A =
[[122 131 128 126 123 127 125 141]
 [122 129 127 129 129 131 128 122]
 [116 129 124 132 133 138 130 106]]
Rows and columns are numbered from 0.
Read off the entry directly above the smallest entry.
Answer: 122
Read off the entry just right of 123.
Answer: 127
Read off the bottom-right entry.
Answer: 106
The top-left entry is 122
Read off the entry in row 2 and column 0.
Answer: 116
The entry just right of 132 -> 133
